runs of hidden systems:
Fizu, path 1 (8 x 20):
[[-18  10  -3  -4  -9  20 -15  -5  19   0 -27 -18   6   7  -1  18   7 -20
   22 -10]
 [ 16  -4 -11 -27  10  11   1 -20  -7 -16   3  16   8  23  -5   2 -16   9
  -18 -17]
 [-14   9 -14  -4 -12  -8   2  -4   0  22  15  -4   7   6   7 -40   9  23
  -10   7]
 [ -3  14  -7  24  -5  14 -14  14  11   7   7 -18  11  19  13  12   2  -7
   32  19]
 [-17  -7  -8  -3  21  15  -4 -19  -7 -20 -25   0  -7  18 -10   4 -19 -16
    7 -23]
 [ -4   8  -4 -39 -22   4   1 -22  12   3  -3  17  14   7  -4 -17   8  10
  -27 -15]
 [ 17  11 -23   2  -3  -1  -7  12  -9  20  35 -14   8  14  15 -13   7  29
    8  23]
 [-27   1  -1  40  11   5  -2   3   5   0 -12 -23   7  21   9  -4 -13 -14
   32  -2]]
sus, path 2 (8 x 20):
[[  9  -8  -5  27   7 -17  -6  25 -20  17  12 -24 -26 -15   9   9   5   9
   27  15]
 [-19 -15  31  33  14  -5  16  -4   2 -17 -26   4   3  -4  -3  26  -8 -24
    5  -8]
 [ 12  -4   4 -34   6   9  -1 -10   3 -16  -8  26 -11 -36 -22  -1  13 -11
  -25  -1]
 [ 32 -14   1  -7  -1 -31   2  21  -5  19  30 -18   2 -25  10 -24  -2  20
    0  -2]
 [-14  -1  18  54  -9 -20  10  24 -10   8   8   6 -16   5  15  18  -1  -5
   18  22]
 [-21  -9  12   2  20  16   0 -12  -3 -18 -43  -1 -17 -25 -19  34  15 -29
    3  -8]
 [ 40 -17  12 -37  16  -6   7  -6  11 -17  11  11  19 -30 -12 -14  -8  -1
  -28 -14]
 [ 13   0  -2  13 -21 -35   4  29 -10  26  39   7 -19 -15  13 -36   0  21
   -1  20]]
sus, path 3 (8 x 20):
[[ 27  -3 -16 -14  26  11   5 -18 -15 -17  23  15  22  30  -1  -3 -17  22
  -21   1]
 [-34  15 -13   5 -20  -2  -2  -3  12  24   6  -6   8   8   6 -48  11  10
    0   9]
 [  5  13  -5   4 -19  18 -19  10  10   2  -7 -14   3  26  13  41   1  -7
   31   3]
 [-11  -7 -17  -6  32  16   2 -27 -17 -21 -13   9  -2  24 -11  -8 -18   1
  -10 -16]
 [ -8  11   2 -31 -26  -2   5 -17  22  13   2   5  31   6   3 -24  14  13
  -23  -8]
 [ 15  17 -28   6  -5  12 -19  16  -6  14  28 -13  -3  19  13   3   6  17
   22  27]
 [-34  -1  -2  28  11   6   1 -10   0  -6 -23 -15   3  31   4  -1 -20 -14
   22 -18]
 [ -6  10   1 -34 -12  22  -1 -25  11 -17 -19  28  11  14 -12  15   4  -6
  -24 -14]]
gipo, path 4 (8 x 20):
[[-15   8 -22  -9   8  25 -19  -9   3  -4 -15  -7 -10   4  -8  -3   4 -11
   13  -2]
 [  5  -2  -5 -20  -8  -2   0 -10   9   3   1  -7  20  22   6 -11 -14   9
   -3 -23]
 [-16  15 -15   6 -14   1  -1  -3  -8  13  12  11  -5  20   8 -13   8  16
   -5  15]
 [-13   9 -12  11   7  15  -9  -2   4   8 -10 -30  11   7   3   9  14   0
   21   7]
 [ -3   4  -5  -7   3  19  -4 -12  11 -17  -5  11  13  25  -2  -2 -20 -11
    2 -11]
 [-16   6 -14 -21 -16  -3  -5 -11   1  13  -3   3  -7   6   1 -27   1  10
   -8 -14]
 [  4  12  -9   4 -11  -1  -4   4  -2  19  14 -17  14  17  15   8  14  23
    6  13]
 [-18   8 -12  25  19  20  -4  -6  -4  -9  -3  -4   5  22   0   4  -4  -7
   15  12]]
vuv, path 5 (8 x 20):
[[ -1   3  -7  60   4 -12   0  31 -12   6  35   0 -10  29  23 -10 -24   2
   34  30]
 [-51  -1  14  11  -2  12  -3 -16   3  -6 -64 -11 -22  -6 -12  39  16 -34
   17 -20]
 [ 43 -10  10 -55   8  10   8 -24   5 -26   2  26  32  -3 -13  15  -6   7
  -43 -20]
 [  8   1 -22   7   5 -25   7  16 -14  24  49   2 -10 -14   6 -76  -2  30
  -13  25]
 [-19  11   9  49 -28  -4 -17  37  13  26  -8 -37 -13   2  23  32  12 -20
   61  17]
 [ -9 -15  10  -2  36  26   5 -31 -16 -45 -47  14  -6  24 -17  60 -17 -25
   -4 -28]
 [  4  -8   9 -56   1 -11  20 -33  12  -6   4  27  29 -29 -20 -57  10  17
  -65 -21]
 [ 39  17 -21  10 -33 -20 -17  50   3  37  67  -5 -13 -15  23 -34   9  23
   23  46]]
gipo, path 6 (8 x 20):
[[  7   9   9 -19 -27   1  -6   4  29   6   3   5  16  -7   2  -8   3  -8
   -2  -3]
 [ 11  -1 -16   1   2  -5  -7   8 -26   5  13   4 -30  11   4   5  -7  14
    8   3]
 [-22  -5  16  22   8  -6  15  -9   2   5 -17 -20  23   3   4  11  11   2
    0  -4]
 [  6  11  -8 -13   6  29 -11  -5  11 -18   3  21   3  -5 -12   0   3 -14
   -6  14]
 [  7 -10  -8 -13   1 -16  -7   5  -2   8   3 -16 -10  -7   3 -28 -15   4
    8 -22]
 [ -4   6  14  12 -27 -15   9   7   1  13   7   8   6  17  16  19   4  12
   -3   6]
 [-15   4 -14  12  27  19  -3 -10 -17  -6 -12  -6  -9  -6  -9  14  21   0
    1  16]
 [  8  -7   6 -12  13   8  -1  -6  21 -12  -2  -8  27  -5  -3 -18 -13 -14
   -1 -15]]
vuv, path 7 (8 x 20):
[[  1   5  11  15  20  28  -5   3  17 -18 -13  -4  15 -25 -10  27  19 -28
   12  25]
 [ 17 -14   0 -22  12   4  -9   0   8 -27   2  21 -12  -8 -12 -29 -41 -25
    1 -25]
 [  4 -11  18  -7 -39 -48  12  13  -9  25  10  10 -21  -5  15 -10  -6  20
  -12 -20]
 [  7  -3   4  32  19  -5   9  11 -27  14   5 -22  -4 -14   6  46  36  20
    3  35]
 [ -9  -6   8  21  47  30  -1  -8  19 -32 -19  -9  26 -19 -17  -5  -3 -37
   13   9]
 [ 12  -4  13 -33 -30  -7  -8   6  23 -20   2  43 -20  -8  -9 -33 -39 -30
   -5 -29]
 [ 20 -16   0 -12 -26 -52   8  16 -36  36  18  -8 -38  -7  16  11   3  42
  -11 -17]
 [-11  -3  14  57  35  -3  23   4 -15  10  -1 -36  28 -10  10  40  40  16
    5  41]]
poris, path 8 (8 x 20):
[[-14  -5   2 -20  13   8   0 -17  -1   2 -35 -18  -2 -34 -17  15  32  -4
  -11 -11]
 [ 44 -10  10  -9   6  -9   8   9   5  -9  32   8  25   1   6  -4 -20   9
  -10   1]
 [-20   1  -6  21  -7 -15  -4  15  -9  11   8   6 -36 -12   1 -31  -3  -5
   10   9]
 [ -1  -4  20   5  -8  -1  -2   4   4   2 -25 -16  -3 -10   3  52  15 -11
   15  -9]
 [ 12 -11   0  -4  32   5  17 -19 -17 -22   8  23  10   2 -11   1  -5  10
  -31   3]
 [ -1  -3   5 -11 -13 -18   0   8  17  15   8  -6   5 -30   0 -44   3  -2
   -3  -3]
 [ 21   2   0  14 -16  -3 -15  31  -5   3  14   2 -27  -1  10  29  -6  -8
   28  13]
 [-26 -16   9  23  27  -6  18 -17 -24  -8 -27  -4  -8   3  -4  22   4   3
   -7 -10]]
gonub, path 9 (8 x 20):
[[  3   0  23   1 -24  -2  -9  19  28 -15  -3  28 -16 -24  -6 -11 -20 -42
   13  -4]
 [ 26 -13  -2 -17 -16 -27  -4  14 -32  14   7   5 -45  -5   6  28  -4  20
   -1 -14]
 [ -6 -11  16  24  25 -25  33  -9 -19  16   5 -22  30  -8  10   6  25  34
  -22  11]
 [ -2  10   6  20  22  31  -7   9  28 -18   1   3  20 -36 -14  -8  20 -33
   12  38]
 [ 28 -17   1 -21  -4  -5 -22  20   5 -18  -4  10 -41 -19  -9  -2 -41 -34
   24 -32]
 [  8 -17  20   0 -29 -53  25   6 -32  22  12  19 -23  12  17  16  -7  37
  -25 -18]
 [-12   7   0  26  26   2  18  -8 -12  20   5 -25  29 -28   1  12  62  30
  -17  48]
 [ 16  -4   4  14  43  33 -18  11  35 -33  -4 -18  25 -32 -14 -14 -14 -50
   31  13]]
gonub, path 10 (8 x 20):
[[-40  10 -17   9 -18  -6   3 -11 -30  14 -12  19 -43  27   2   1   6  17
   -6  -3]
 [ -7   7   0 -19   5  14   6 -25   9  13 -20 -34  49  10   2  24  32  22
  -12  -7]
 [  4  15 -23   4  26  37 -10  -8  15 -25  22  20  20  21  -8 -37 -19 -13
    3  23]
 [-26   5  -7 -15 -37  -7 -20   4  14  14 -19  -2 -33   8   4 -25 -21 -19
   23 -35]
 [  3   6  -3  -3 -23  -7   7  -8 -22  12   1   2   3  48  18  50   4  34
   -7  -6]
 [-32   7 -19   4  42  25  14 -36  -9  -1 -11 -12  32   4 -13 -23  31  20
  -25  17]
 [  1  19  -3 -14 -17  30 -25   6  53 -11   2  -3  28  -1  -2 -34 -14 -36
   24  -1]
 [  4   2 -22  -6 -25  -5 -22  10 -20   0   5  20 -56  39   9   3 -41  -2
   22 -23]]
Fizu, path 11 (8 x 20):
[[ 25   1 -10  -5 -11 -11 -13  26  17   8  39  -1  -1 -19   4 -54 -16  -3
   11  12]
 [ -9  -2   9  29 -30 -22  -7  25  -8  16  -5 -11 -30  23  22  29 -20  -8
   39 -14]
 [-28  -6  12   4  21  11  19 -36 -19 -11 -42   0  11  12  -9  49  22   5
  -23 -13]
 [ 16   6  -9 -30  25  22   3 -17  14 -13  17  17  31 -31 -20 -41  21   6
  -37  24]
 [ 30   2 -13   4 -25 -18 -24  43  14  14  42  -7 -22 -12  14 -44 -28  -8
   36   8]
 [-25  -9  19  34 -24 -25   4   8 -16  13 -30 -15 -27  35  20  55 -18  -6
   32 -31]
 [-27   0  10 -10  33  26  26 -50 -14 -19 -41  15  30   2 -20  41  38  11
  -47   2]
 [ 35   8 -21 -32  24  18 -10   2  22  -7  39   8  27 -44 -19 -70  13   1
  -23  31]]
poris, path 12 (8 x 20):
[[-24  -1   4  40  34  21   3  -5  -7 -13 -22 -16   3  -2  -6  30  14 -19
   18  18]
 [  4 -12  17 -28  12  11   7 -23  17 -33 -20  21  21  -5 -17 -10 -21 -24
  -24 -30]
 [ 27   0 -15 -41 -30 -21  -8  10  -8  20  30  17 -23  -6   5 -35 -10  25
  -16 -11]
 [ -8   5  -3  44 -11 -20  -1  28 -16  38  15 -35 -12   3  23  22  22  21
   31  28]
 [-27   0  18  41  38  33  11 -14   6 -33 -30   4  21   3 -12  38   9 -33
    8  19]
 [ 14 -13   3 -58  13  10  -1 -28  16 -32 -16  27   8 -18 -25 -34 -24 -19
  -32 -41]
 [ 37  -1 -11 -32 -51 -42  -9  26 -10  40  43   1 -25   2  21 -29  -9  39
   -4 -11]
 [-26  11  -4  72   1  -5   5  23 -25  31   7 -30 -16  10  21  41  37  15
   35  52]]

runs to name:
path 13 (2 x 20):
[[-38 -13  25  18  10 -15  28 -21   1 -14 -21  20   8   1  -6 -21 -12 -10
  -21 -18]
 [ 14  21 -10 -31 -22  22 -17   5  11   3   5  20  -8 -25  -9  11  34  -3
   -9  26]]
 => Fizu
path 14 (2 x 20):
[[-32  -3 -28   1  36  16  -3 -23 -26  -6 -19  -3 -24   0 -18 -28   3   2
   -7  -6]
 [ 11   8  11 -20 -25  -1  -4   1  39  12   8 -18  46   2  10 -17   1   1
    2  -9]]
 => gipo
path 15 (2 x 20):
[[ -8  11 -15 -16  -5  21 -17  -8   9   6 -20 -21   3   4  -3  17  17  -5
   15  -5]
 [ 10  -2  -9   0  12   7   4 -12  -5  -9  11   0  23  33   6  -3 -18  13
   -5  -6]]
 => poris
path 16 (2 x 20):
[[ 16  -4   3 -28 -26 -17 -13  15  18  20   1 -21  -5 -26   5 -15   3  -1
   12 -18]
 [ 15  -8   5  31   4 -16   9  15 -24   1  19   4  -5  27  17  30 -16  15
    7   9]]
 => vuv
path 17 (2 x 20):
[[-13   6  -9   4 -17  -6  -5   3 -15   9  -2  13 -29  15   4   6  -2   6
    5  -1]
 [-12  -3   3   0  14   5   9 -18  -6   2 -21 -22  18   3  -3  23  18  10
   -7  -8]]
 => sus
path 18 (2 x 20):
[[ 14   9 -19 -17 -10   4 -16  11  -3  13  15  -5 -13 -12   2  -5  15  11
    5  15]
 [ -4  -8   5  27   9 -12   5   8  -5   5   0 -21   6  16  13   4 -16   2
   20  -8]]
 => sus
path 19 (2 x 20):
[[ -7  -9   0  15  31  -6  14  -7  -5  -1   9  -9  19 -12  -3 -34   2   8
  -12   9]
 [ -2   8  13   9 -21   5 -12  19  28   0  -1   4  -2 -16   2   1   0 -30
   22   8]]
 => gonub
path 20 (2 x 20):
[[ 13  14  -3 -17   0  32  -6  -8  10 -18   0  27  10  -5 -11  24  17  -9
  -14  21]
 [ 11  -8 -22 -18  16  -2 -12   0  -3   3  11 -14  -4  -4  -4 -48 -21   3
    4 -16]]
 => vuv
path 21 (2 x 20):
[[ 34  -7 -13   2  41  19  -6   5  -4 -29  23  11   5  -4  -9  -9 -23 -11
    3  13]
 [-17 -12  20   6 -24 -30   5  10  16   7  -8   2 -15 -12   5 -31 -23 -18
   10 -29]]
 => gipo
path 22 (2 x 20):
[[ -8   3 -11  10  -8   4 -18  14  17   5   2 -17  -4   8   7 -29 -23 -17
   35  -9]
 [-13  -1  12   0 -27  -9   3  -5  -8   1 -20  16 -15  30   9  35 -11  -1
    1 -24]]
 => vuv
path 23 (2 x 20):
[[  2  -1  -3   7 -19 -23  -6  19 -12  28   4 -20 -24  -8  12   9  11  13
   18   0]
 [ -9  -9  17  33  25   2  14  -6 -12 -12 -14  -6   9   7   2  37   4  -5
    5   6]]
 => sus
path 24 (2 x 20):
[[-12  25  -8 -31 -54  15 -28   3  44  18 -11 -13  11  14   8 -14   2 -16
   24 -17]
 [  3   6 -34   6   5  11  -9  -7 -33  -2  10   4 -18  64  13  22 -24  23
   13  -7]]
 => gonub
path 25 (2 x 20):
[[ 29  -3 -18  18  32   2   2  10 -18  -4  38  -7  10  11   8 -13 -10  21
    4  25]
 [-35   0  19  36 -10  -3   1   9  22  -1 -18  -5  -1   0   5 -10 -13 -31
   27  -4]]
 => gipo
path 26 (2 x 20):
[[-33  18 -16  22  -3  26 -17   1   3   4 -17  -9 -15   8  -1   9  17 -15
   27  19]
 [  9  -9   2 -23  12  18  -7 -16  11 -23 -22  -5  14  12  -8  14 -22 -17
    3 -33]]
 => sus
path 27 (2 x 20):
[[ -9   9   8  12 -16  -9   5   9  19  15  19   2  16 -14   7 -32  13   3
   -4  22]
 [  5   2  -9  15   4  12 -21  19  -3   1  -5 -19 -20  -7   3  24   2 -16
   36  10]]
 => gonub
path 28 (2 x 20):
[[  8 -16  12   2 -23 -28  -7  19  11   6  -1 -12 -13  16  16  -8 -44 -14
   28 -42]
 [-17   4   6  19 -15 -12  18  -7 -32   8  -3  27 -19  24   7  40  17  24
  -23  15]]
 => gonub
path 29 (2 x 20):
[[ 15   4 -37 -24   2   3 -17  -3 -23  20  13 -25 -11  21   7   2   4  36
    7  -7]
 [-28   7   3  36   7   4  16 -13   5   3  -1 -13  39  42  15  -4  -5  10
    4   6]]
 => sus
path 30 (2 x 20):
[[ 13 -17 -10 -10  35   2   2 -14 -16  -2 -10 -35  13   6  -1  15  -3  15
    3 -22]
 [-13   6  15  13  -4   0  15  -7  17 -12  11  28  24  10   0 -28 -10  -7
  -17   9]]
 => gonub
path 31 (2 x 20):
[[-15 -16  17 -19  21 -19  29 -30  -2  12 -17 -23  33 -33 -10 -21  29  22
  -41 -18]
 [ 34  18   3  14 -13   9  -9  32  25   2  49  11  23 -20   8  -6  15  -4
   10  56]]
 => sus
